Some points, one per row:
c(-12, -34, -14, -13, -29, -53, -58, -9, -43, -40, 1, -22)
c(18, 110, 16, -28, 34, -40, 114, 39, -1, -11, 67, 14)
c(15, 48, 97, 15, 6, 11, -14, -26, 50, -57, 74, -10)
c(-5, -31, -20, -61, 45, 91, 5, -27, 61, 42, -99, 81)
c(-8, -29, -36, -15, 7, -43, -10, -43, 33, -48, 6, -1)
c(-29, -30, -10, 19, -5, -19, -4, -24, -18, -39, 43, -40)
c(-28, 52, 44, 35, -33, -49, 18, -14, -1, 27, -4, 20)
c(10, -39, 12, 64, 34, 84, 12, 42, -2, -26, -52, -10)
c(6, 50, 72, 34, -8, -16, 26, -35, -39, 4, 67, -42)
c(-17, -28, 7, -86, -14, 13, -24, -31, -5, -12, -7, -30)
c(2, 7, -15, 15, -39, 39, -5, -18, -26, 44, 18, -14)
c(11, 47, -9, -4, -54, -20, -16, -2, -6, -58, -18, -53)
c(-19, -48, -25, 5, -50, -78, 8, -19, -14, -42, -35, -7)
c(-21, -53, -4, 0, 12, -7, -21, -12, -4, -12, -57, 8)
c(3, -62, -7, -70, 70, 58, 6, -36, -32, -69, -12, 57)
c(-7, -12, 23, -13, 22, 34, -34, -24, -54, 39, -11, -41)
c(13, 50, 31, 31, -41, -40, -17, -38, 23, -10, -14, -23)
Then 12 other points, each followed by its number:
c(-28, -17, -8, -7, -43, -32, -33, -10, -36, -44, -22, -17) 0
c(-4, 66, 10, 14, -14, -8, -24, 14, -46, -46, 38, -23) 1
c(-8, -12, -35, -38, -58, -2, 66, -26, -56, -4, -8, -39) 2
c(23, 106, 82, 2, 64, 107, -16, 58, -27, 55, -8, 67) 3
c(36, -41, 8, 28, 45, 72, 5, 38, 64, 70, 7, 82) 4
c(-3, -19, 50, -48, 30, 50, -26, -20, 24, -68, -30, 21) 5
c(-29, -62, -58, -7, -33, -35, -32, -5, -13, -31, -3, -67) 6
c(-40, -62, -27, -33, 9, -6, -19, -47, -52, -50, -59, -7) 7
c(66, 127, 41, 74, 26, 25, -25, 48, 29, -30, 86, -6) 8
c(3, -30, -49, 14, -35, -19, 6, 25, 6, -33, -29, -36) 9
c(23, -9, -1, -29, 35, 127, 20, 56, 39, 87, 5, -5) 10
c(-38, -36, -13, 44, 6, -4, -7, 1, 27, -9, 32, -5) 11
Which of these numbered points is nearest to each point below by angle, seen from the average point of the first points? Its number follows each.
c(6, -25, 7, 6, 3, -44, -22, -41, -30, 37, -7, -3) > 6
c(-35, -49, 28, 37, 21, -2, 6, 9, 73, 48, 54, -21) > 11
c(-15, -47, -52, -32, -11, -21, -5, -14, -52, -40, -48, -49) > 7
c(-12, -34, -28, 23, -52, -38, -46, -17, -21, -43, 28, -32) > 6
c(64, -32, -59, -45, 6, 40, 12, -50, -73, -47, -47, -38) > 7
c(-3, 18, 12, 48, -17, 8, -42, -28, -26, -34, 48, -41) > 1
c(38, 37, 31, 64, -5, -51, 1, 71, -6, 13, 50, 5) > 8
c(31, 82, 30, 76, -21, -21, -30, 45, 27, 106, 60, 31) > 8
c(-12, -7, -2, -38, 18, 43, -23, -7, 17, -52, -30, 2) > 5
c(7, -14, -34, -71, 40, 61, -33, -11, -5, -34, -33, 7) > 5
c(-11, -92, 24, -31, 15, -11, 7, 5, -20, 11, -51, -56) > 7
c(-39, -10, 10, -2, -47, -38, -33, -39, -40, -14, -26, -10) > 0
c(-2, -28, 35, 44, -33, -29, -26, 5, -15, -3, 49, -14) > 11
c(-29, 7, 32, 22, 20, 24, -7, 13, 66, 7, 2, 39) > 4
c(-11, -27, -2, 17, -36, -26, 13, -26, 10, -35, -49, -21) > 9
c(-57, -19, -28, -37, 0, -44, -41, -43, -35, -52, 21, -44) > 6
c(-56, 14, -2, 7, -45, -6, -15, -25, -25, -28, -3, -21) > 0
c(-16, -25, -3, 2, -20, -25, -29, 12, -36, -44, 37, -31) > 6
c(-4, 20, 6, 9, -41, -52, -44, -16, -4, -16, -5, 6) > 0
c(-12, -46, 12, 5, -24, -43, -32, -26, -54, -48, 4, -21) > 0
c(-4, 12, 54, 28, -20, -33, -9, -5, -37, 6, 39, -18) > 1
c(40, -34, -17, -113, 25, 11, -60, 26, 28, -30, -1, -23) > 5
c(16, 29, 43, -2, 53, 104, -25, 13, 15, 57, -1, 35) > 3
